Where one turn sends some rows of the set: a few examples, then the rows asked:
k921: [ -3  12  -6  -2   7  24   0  13   8 -13   1   2  -2   8  -2 -10   5   3
 -12 -13  -7 -19   2 -13  -9 -13  17   1]
k834: [ 20  12   4   4  -5 -12  -1  -6 -13 -16   4  -1   2  20 -10  -9   9   5
   3  13 -17 -14  -7  15  -5 -10   8   1]
k641: [ -4  17  -5  -6   6  20   0  13  13  -7   1  -2  -3  14  -6 -13   1  -3
 -11  -9  -7 -19   0 -10  -6 -10  19  -6]
k282: [ 17   8   7   0  -2  -6   3   6 -11 -19  -1   5   3  18  -3 -10   6   7
   4  13 -19 -13 -12  18 -10 -10  10   5]
k62: [-18  -2  -5  -1   2  -8 -16  -9 -26  -9   6 -11   2   3   6   7 -16   7
 -20   5 -11  -5   1   5  11  -3  -8   0]
k53: [ -7   6 -18  10   4   3 -15   4  11   4  10   0  12   8  19  14  17  20
  -5  -7   2  15   5 -12  -5   4  18   2]
k68: [-16 -15 -16   9   4   0 -17  -9 -20  -5   4 -19   2 -12  -1   5   1   7
 -14   4 -24  10  11  10  11   7   6   0]
k286: [ 23  -1   0   7  -3 -12 -11   1   5   1   3 -10  16  -9 -15   4  12   8
   7  17   7  11  -5   2   7   8  21  19]
k501: [ 19   5   0  10  -7 -12  -7   5   6   4   7 -18  13  -2 -11   6   4  12
   2  16   9  19  -9   5   8  10  26  11]
k9: [ -6   3 -18  10  -1   3  -9   2  10   5  17  -7  18  11  16  15  18  23
  -1  -7   1  10  -1 -12   2   4  22   7]
k688: [ 19  -3  -2   7  -2 -15  -6   3   8   4  -2 -11  16  -1 -14   5  11   4
   3  17   5  20  -4   1   9   4  19  20]
k92: [ 11   8  -2   0  -8  -9   8   1 -12 -12   0   6   3  20  -6 -11   5   5
   9   8 -18 -16 -14  12  -4 -12   4   1]
k569: [ 20   1  -4   2  -8 -16   2   3   3   4   5 -11  21   5 -14   2   7   5
   6  15   5  12 -11   2  11   6  20  22]
k549: [ -5  11  -4  -1   9  22   1  17  15 -11  -5   1   0  13   1  -5   1   6
 -14 -11  -9 -20  -3 -11  -8 -10  21   2]
k466: [ -5  12  -9  -4   7  20   4  15  12  -9  -6   2  -3  15  -2 -11   2  -2
 -12 -12  -9 -10   2 -15  -7 -14  13   0]
k978: [  0   7 -17  10   5   6 -15   6  12   3  11  -5  17   7  16  17  12  26
  -3  -5   0   5   2  -9  -7  14  25   4]
k716: [-11  10 -13   1   4  20  10  16  13  -2   0   1   2  15  -1  -8   7   0
 -11 -15  -9 -16  -4 -13  -4 -11  20   0]
k288: [ -6  -6   5   2   6   0  -5   4 -25   1   7 -19   8  -7   2  -8  -6 -16
 -28   4 -20  15   6   9   9   7  13  10]
k492: [ 21  11   4   7 -10 -10   4   1 -12 -15  -1  -3  -2  15 -11  -9   0   9
   5  14 -14  -9 -13  16  -5  -9   9  -2]
k836: [ -3   8 -14  10   5   6 -17   3   9   3  16  -1  16   1  17  12  18  20
  -4  -8   7   7   5 -11  -8   8  25   4]
k942: [ 23  -1  -5   4  -2 -10  -6   7   7  -3   2 -11  17  -2 -17   5   8  11
   6  19   1  13  -5   8   4   8  23  21]
k300: [-16   3 -11   8   6   0  -5   8 -14  13  -7 -10   6  -6  -6   1 -11 -19
 -27  -1 -11  -1   5   2   1  17   6  -4]
k774: [-13   3 -11   8  10  -1  -6   9 -16  12  -7  -5   6  -6  -2   0 -15 -17
 -28  -4 -12   3   1  -6  -1  19  14   0]
k121: [ -3  16  -9   4   5  20   7  14   8 -11  -1  -5  -7  16  -3 -11   0   3
 -14 -11  -8 -18  -2  -4 -11 -13  21  -9]
k830: [ -7  11 -15   9  -1   9 -17   3  13   5  19   2  11   4  16  12  14  23
  -5  -6   1   8   2  -9  -2   7  23  -4]
k596: [-20 -13 -14  11  -3   3 -12  -4 -19  -1  10 -17  -3  -8   0  16   7   9
 -14   5 -26   7  10   8   9   5  -1  -3]
k522: [-16  -6  -4   2   4  -1 -17  -8 -26 -10   2  -9   2  -4   8  -2 -19   7
 -24   2 -19  -2   3   4  14  -3  -3   0]
k3: [ -8  10 -16  11   4  10 -13   6  12   2  16 -13   7   8  15  12  11  24
  -6  -8   7   9   2  -7  -4   5  29  -5]
k178: [ -5  -5   6   1   8  -2   2   9 -25   2   9 -20   5  -2  -5  -3   0 -21
 -28   7 -18  16   3   5   4   6  19  13]
k533: [ 19   8   5   0  -4 -11   2  -1 -13 -14  -5   3   1  20  -4 -12   8   4
   7  12 -21  -6  -7   9  -6 -12   2   3]
k268: [-18 -15 -20  13   1  -2 -13  -7 -20  -5   6 -12  -4  -7  -3  16   5  10
 -10   7 -26   9   6   5   7   6   6  -2]
k257: [-13   0 -13  11  11   1  -9   2 -18   9  -7 -11   9  -9   2  -4 -13 -13
 -31  -5 -16   4   7   1   2  16  12   0]
k470: [-18  -6  -2  -5   5  -5 -16  -8 -28 -13   7  -8  -3   4   7   5 -17   9
 -16   5 -15  -4  -3  -2  12  -5  -2   0]
k644: [ -6  -1   6   2   3  -1   1   9 -23   4  12 -21   9  -2  -4   1  -2 -18
 -32   4 -14  15   5   5   7   6  10  15]
k526: [ 21   4  -2  12  -7 -11  -7   2   9   4   6 -10  17  -4 -18   7  10   7
  -5  17   6  15  -5   2   9   6  25  17]
k515: [ 23  10   7   2  -6  -6   1   1 -15 -15   2   4   2  11  -8 -13   9   3
   7   9 -18 -14  -9  10 -10  -8   7   3]

k62 -> k644
k716 -> k92
And these:
k268 -> k774
k522 -> k288
k836 -> k921
k942 -> k978
k526 -> k830
k533 -> k688
k3 -> k121

Where one turn sends some rows of the set: a few examples, then the rows asked:
k503: [-10 -33  -6   3  13  15  -2  14 -24 -14  10   4   4  -5  -2  -4 -12   8
   2  26 -21 -10  -7  -4  -4  -5]
k236: [  1 -16  -8   3   0  26 -13  -6 -12  -1   9 -13  -4   6  -3  -1   4  19
 -11  19  -2  -4   5  18  -9 -28]
k122: [ -7 -15   2  -8   2   6  -1  15 -18   1   2  -5  15  30  -7  19  -6  13
   4   1  -5 -20  -8   7   0  -7]
k415: [ 14 -25 -21 -18  15 -14 -18  -6 -15 -24   9 -10  -8   9   3   0  -1  16
  -4  18  -3   2   8  -4   0 -36]
k414: [ 10 -12 -20 -24  30 -19  -2  -4   6  -3   6  -3   4  18 -17   6   1  11
   0  21  -2 -15  18 -11 -10 -16]
k795: [  5 -10  -4   1  18  12 -15  12  -4  -3   3 -17  13  -7   1  25  -6  -1
   6  36   4  -7  -1  -7  18  -2]
k303: [ -1 -45  -2  -6   4   3   3  21 -10  -5  -4 -12  15   2 -20   4 -12   9
  -2  19  -8 -15  -8  12  13  -9]
k69: [ 29 -10 -31 -12  24  -2  -1  -9 -14  -8   8  -2   0  12  -8 -12 -12  -2
 -13  16 -10  -5  10  -6  -1 -16]
k418: [ 24 -20 -32 -14  11   7   2  -4  -9 -15   9   2  -1   8  -4  -3 -14   4
  -9  20 -19  -3  22  -3  -2 -16]
k173: [ 10 -15   9 -10  18  13  15   8  -3  -3  10  -1   2  -4  -8  -4   3  17
  -3  -6  22  -9  -5  -5   5  -6]
k801: [  2 -16   8   1   2  22   4   0  -9 -13  12  14  19  -2 -12   2 -15   6
   5  11  13 -15   4  14   9 -21]
k154: [ 22  -8 -34 -13  16  -1   2  -5 -17 -10  13  -1   0  15 -11   0 -10  -3
  -3  17 -17  -7  17  -9  -9 -18]
k825: [-10 -10  -2  -8   5   7 -11  12 -17  10 -12   3  23   1  -1   0   1  19
  -2  -1  -1  -2  14   3  17  -8]
k306: [-11 -13 -11 -11   5   6 -15   7  -6   9  -7   4  27   0   7   6   7   9
  -2   0  -3   3  14   3  13 -10]
k231: [-12 -14  -9 -10   4  10  -6   3 -18   1   5   7   8  11 -19  -1  15   9
  10  10  12   7  -9   1  27  -6]
k477: [ 19 -12 -34 -14  16   5   1 -10 -13 -11   3  -3  -4  14  -8   3 -13  -9
  -7  19 -15  -8  18   1  -3 -15]
k880: [-11 -15  -5  -8  19  18  10  -2 -17  -5   7 -17   7  14  -1  -6  11   0
   3  39 -13 -23  -3  -4   2 -10]
k664: [ -1 -31  -3 -10  15 -11 -21  -4  -4  -5   0  13  13   7  -6   6  -8  15
   5  26   7 -16 -15  -5   4   9]
k789: [-12 -11  -3 -30   5   7 -10  -4  -1  -5  12   1   4  -2   8   6   7 -12
   7  36  -5  -7 -10   2   4 -16]
k797: [ -9  -9  -9 -11   6  -2 -19   0  -6   7 -10  10  29  -1  -2   0  -1   9
  -3  -1  -1  -7  19   2   7 -11]
k767: [ 21  -6   4   7  17   6   5  13 -23   3   5 -16  11  -4   5   8  -4   0
   2  29  -2  -4 -13  -6  17  -6]
k141: [ -1 -11  -6  -3  -9  -3   2  -6  11  -9   1 -26  12   9 -20   3   9   2
  12  19  10  -2   2   2  10 -25]
k877: [ 15  -2   1 -11   1   2  -5  20  -2 -18  18   6   2  -7 -18   3  -7   1
   5  20 -15 -17 -18  -3   5 -15]
k904: [ 11 -22 -23 -15  24 -21  -6  -6   2 -10  19 -13  10  14 -16   5  -5   3
   0  26   4 -16  16 -16  -3 -21]
k929: [  0 -41   5  -7  -1   4  -2  16  -8  -5  -9  -7  13   2 -17   8 -17  16
   5  12   3 -11  -2   9  15  -2]
k950: [ -7   1  -9 -18  11  -6 -14  10   7  -9  -6  11  15   3   1   3  -3  -9
  13  10  -8  -9  -1  -2   3   6]
k860: [ 13 -24   8  -9  17  -2  -2   7   7  -5  12 -13  -4  14  -4   7  14   7
 -16  31  12  12  11   7   9  -7]
k886: [  8 -18  -2   5   7  -3 -13  13  -1  -3   2  -9   4  25  -5  12   0  -8
  19  18  -6   7  18  15   4  -2]
k653: [ 13  -7 -12 -13   1   6   2 -11   1  13   9   1  18  12 -14  -1  -2   9
  -4  18 -10  -6 -23  -2 -10  -4]
k196: [ 14   3  -6 -11   2  -3  -4   9   8 -11   0  -8  13   3  -4  13  11   2
 -24  19 -12 -17   4 -12  13  -6]
k803: [ 10 -12   7  -9   9  10   9 -15  -8 -12  -5  -7  -3  13  15  -2   8 -13
  13  21   1 -12   0  10  -1 -11]
k952: [ 14 -22 -16 -24   8 -13   1  -5 -19 -26  17  -8  -6   6   0  -4   1  12
   2  25  -6   2   2  -2   1 -38]
k796: [ -3 -16  14   5  21  -5   5  11 -12 -14   7  -8  -6   6  -1 -13  13   1
  16  11  17  -5  10   5   1 -10]
k712: [ 11 -16 -25 -22  23 -16  -9  -7   0 -15  16  -5   0  16 -21   6   4   7
  10  26   4 -13  14 -10  -8 -18]
k446: [  4 -15   9 -11   7  12   9  14  -8   6  14   3   5  -7 -12  -1  -4  16
  -3  -3  20  -8  -2  -8  11  -2]
k420: [  8 -16   9 -12   9   3  11  11  -9  -6  18  -7   0   4  -7  -8   4  19
  -3 -10  20 -10   0 -10   1  -7]
k975: [ -8 -14  -7   7  17  17  -2  15 -20   1  17  -8 -12   6  -6   4 -16  -4
 -15  12   8 -10  11  -6   3  -4]
k220: [  1   0   5  -2   4 -13   0   9 -15 -21  -6  -7  16   7   8 -15  -6   8
   5  10   4   1   4  -1  23 -21]
k143: [ 16 -29 -16 -17   9 -21  -2  -1 -16 -18  13  -5 -12   2  -8  -6  12  14
   1  22  -3  -2  11  -3   3 -36]
k111: [ 16  -4  12  -3  25   3 -18   7 -12  -1  -4  -8   8  -4  14  13   2  12
   5  28   9  -4  -8   8  10 -11]
k698: [ 11 -28   4   5  16   3   4 -11 -12  -7  -8   3  11  -4  -4  11  -1  13
 -22  32 -16   3  -2  -7   2 -20]
k541: [ 19 -21 -19 -17  14 -14  -8  -6 -20 -24  11  -2  -5   9  -6  -6   1  12
   5  24  -7   1  12   5  -5 -37]
k329: [ -3  -9   1  11  29  13  -6  -7 -18  -5   5   7   5   2  -9   2  13  26
  11  20  -5   1   4 -15  -3 -17]
k395: [ -4 -46  -8  -9   4   8  -2  14 -13  -9  -3  -9   7   4 -25  -2 -20  10
  -2  18  -7  -4  -5   7  12  -5]
k715: [  9 -14 -21 -21  27 -17  -6 -13  -3  -6  15  -5   8  18 -13   3  10  10
   4  28   5 -21  15  -8  -9 -16]

k929 -> k825
k196 -> k860
k796 -> k503
And these:
k141 -> k236
k143 -> k418
k306 -> k173
k220 -> k975
k797 -> k420
k122 -> k231
k712 -> k541
k795 -> k111
k886 -> k329
k477 -> k715
k803 -> k880
k904 -> k415

Where one turn sends some rows of the set: a few examples, then the rows asked:
k49: [ -2  13   2 -25 -22   7  24  13  11  -3   8  20  -5 -30 -16 -13   5 -18
  12  -1   3   4  -6  12  18  -7 -15 -12  -3  -7  12]
k318: [  3  18  -3 -27 -31   2  18  10  14   6   1  18  -3 -22  -6  -2  -6 -16
   7  -1  -3  10  -2  14  15  -5 -10  -1  17  -3  14]
k474: [ -5   7  24   2  -2  -6  -1  23  11   4 -17 -15   1   0   1  -7  14   3
 -11   1   0   8   1  22  40 -12 -16  10   2   0  -2]
k564: [-14   9   8 -35 -20  14  21  27  10 -19  13  24  -7 -24   8  -4  -3 -17
  10  -3   2   6   1  17  33   2  -6  -5   0  -9   3]
k316: [-13   7  12 -19   1  -4   2  15  -6 -14  34  -6 -16   0   9 -12  -2 -10
   7  21   6  21  -1   7   3  -4  -7 -11   2 -20   0]
k327: [ -4  13  13   3  -2  -6   0  26   8   5  -4   1   0   3   8  -1  17  14
  -4  -8   2   8  -5   3  24   2 -18   9 -15   5 -11]
k961: [-23   1  10 -32  -4   3  17  17  -7 -14  18 -10 -13 -11   5 -11  17 -10
  -2  33  -9  20   7   1  23 -25 -18   2  -5 -12  -5]
k553: [-14   2   4 -12  -9 -16  10   6  -7 -19  28  10  -5   2  13  -1   3   0
  -6  25   5  28   4  10  29 -27  -8   4  10 -17 -15]
k29: [ -5   5  25   1   1  -6   0  25  13   3 -14 -15  -1   0   0 -11  16   1
 -10   0   0   7   2  20  43 -11 -16  10  -2  -1  -1]
k472: [ -6   6   2 -25 -29  11  20  10  12   6   9  11  -2   2   4  21   4 -20
  10   5  -1   6   9  22  27  -3  -5   5  18  12   7]
k993: [-27  23  -3 -21 -18 -15   9  11  -3  -9  30  -3 -10 -10   0   4   6  -8
 -16  20   9  25  -1  20  12 -25 -19  -6   0 -10  -3]
k405: [ -2  12  10  -4   2   3   4  24  23   0  -6  -6  -4  -3   4 -12  13  11
  -5  -3  -5  10   4  22  48   0  -9   0   2   5 -20]
k606: [ -7  11  15 -19 -31   4  14  12  24   6   2  22  -9 -19   0   4 -11 -13
   7  -6  -5  10  -1  23  22  -4  -6  -4  20   2  11]
k696: [-26  20   2 -25  -4 -13  15  20   2 -16  41   2 -14  -2   3  -4   4 -15
  -3  20   5  26  -4  16  33 -15 -21   3  -4 -11  -3]
k734: [  7   8   4 -28 -24   1  23  14  10  -8   8  28  -5 -21   0  -9  -2 -22
  10  -5  -3  11  -3   7  37  -2 -17   0   8  -7  13]
k700: [-21  15  -1 -15  -4 -10   8   8   6  -5  28  -1  -6   2   3  -1  -3   2
   3  34   3  24   1  17  16 -22   0   9  16 -12 -15]
k995: [ -1   9  13   7  -4  -8  -2  16  17  17  -6  -5   0  -8   2  -7   9  12
  -6  -3  -7   9 -10  17  35  -4 -13  13  -9   0  -8]
k63: [ -1   7  16   9  -4  -7   0  15  10  11  -6  -2   1 -11   1  -8  12  12
  -9  -5  -5   9 -11  16  37  -6 -17   9 -15  -2  -9]
k354: [-10   7   9 -18 -10  -8  -3  10  -9 -12  27  -5 -12   1  15  -5  -6  -7
  -2  20   4  24   2   8  -3  -8  -7 -11  12 -19   1]
k258: [-17   1   1 -11  -3 -16  10  10   7  -7  34   2 -15  -5  -1 -11  13  -4
  -1  27   7  21   4  10  18 -32   1   0  -3 -18 -14]
k720: [ -3  13  11   3  -3  -7  -2  26  11   9  -4   0  -2   3   8  -1  18  13
  -5  -8   1   9  -3   3  21   2 -16  11 -13   5 -10]
k253: [ -4  14  12   2  -1  -7  -1  27  11   7  -4   1  -2   5  10  -1  16  13
  -4  -8   0  10  -4   2  25   4 -16  13 -12   6 -10]
k574: [-22   9   4 -31 -13   0  10  14  -3  -2  10 -17 -10 -10   5  -3  12  -6
  -7  36 -10  22  10   5   7 -27 -11   4   9  -8  -3]
k480: [ -7   8  24   2   2  -3   0  25  12   4 -15 -18   0  -1  -3 -10  15   3
  -8   2   1   6   1  22  38 -11 -16   9  -1   1  -2]
k87: [-21   2   4 -26 -16  -1  11   7 -15   6  18  -4  11  -8  14  -7  13  -5
 -13  23   5  10   7  13   1 -12   1  -8  14  -8   4]
k647: [ -3  11  11   0  -4   4   3  19  14  -4 -11  -5   0  -8   2 -10  16  16
 -11  -4   0   9   5  24  42  -6 -14  -9  -2   3 -21]
k412: [-11  -8   5 -31  -9  -9  13  15  -4   5  28   3   1   1  25 -12  14 -16
  -7  16  -3  16  12   3  24  -6   5   6  16 -10   8]
k219: [ -1   9  15   7  -2  -6   1  17  12  11  -5  -1   3  -6   5  -6   7  12
  -6  -4  -7  10 -12  17  41  -1 -17  14  -9  -1 -10]
k239: [ -7   9   0 -36 -29   5  12  25  23  -2   8  18 -12 -21  12   2  -4 -18
   4  -5  -3  11   9  16  22  -4   7   1  13  -7   9]
k381: [-12   2   4 -20 -24  13  23  12  13   8  13   7  -8 -11 -13  10  20 -21
  11   5   7  -3   7  21  15 -13  -5 -10  -6   7   6]
k359: [-14   1   7 -35 -10  -4  12  16  -4 -10  14  -9 -12  -2  17  -4   8 -10
  -5  31 -15  27  12  -2  28 -22 -14  13  13 -10  -2]
k331: [-16  16  -6 -25 -17 -24   7  16   9  -3  35   0 -18   0  11   3   4 -16
 -14  15   1  31   6  13  25 -21 -12   7  10 -10   2]
k197: [  2   8   7  -1  -5  -2   0  19  23   6 -10  -8  -6  -7   4 -10  19  12
 -12  -6  -3  11   9  21  39  -8  -6  -4   1   4 -17]
k746: [-14  10   3 -30 -32  11  14  20  10 -10   4  18  -7 -33   0   0   3 -12
  -1  -4   7   4   5  21  10 -11  -1 -16  -2  -9   5]
k973: [-13   8  18 -15 -24   8  19  14  22   2   7  21 -12 -29 -13  -6   2 -13
   9  -6   2   3  -4  22  17 -10  -9 -16  -1  -3  10]
k560: [ -6  -7  11 -22 -24  11  27  13   1 -10  15  21  -4  -4   2  11  16 -24
   9  -1   4   3   8  15  41  -8 -15  -6  -4   5   5]
k170: [ -5   0  11 -20  -4 -12  -1  14  -4 -13  33  -2 -18   4  18 -10  -2 -13
   2  15   2  25   4   2   9  -7  -5  -7   8 -21   3]
k104: [-26  -1  11 -29   3   5  21  17 -12  -4  31   1   6  -6  10 -20  16 -11
   3  25   5   6   1   9  20  -2  -3  -4   0 -11   2]
k966: [ -5   1  21 -18 -24   4  21  16  16  -9   9  32 -11 -20   1  -4  -4 -17
   8 -11  -2   9  -1  16  39  -4 -14  -8   6  -3  11]

k331 -> k696
k354 -> k170
And these:
k87 -> k412
k560 -> k381
k973 -> k606
k480 -> k474
k700 -> k553
k734 -> k49
k239 -> k564
k63 -> k995
k647 -> k197
k359 -> k961
k327 -> k720

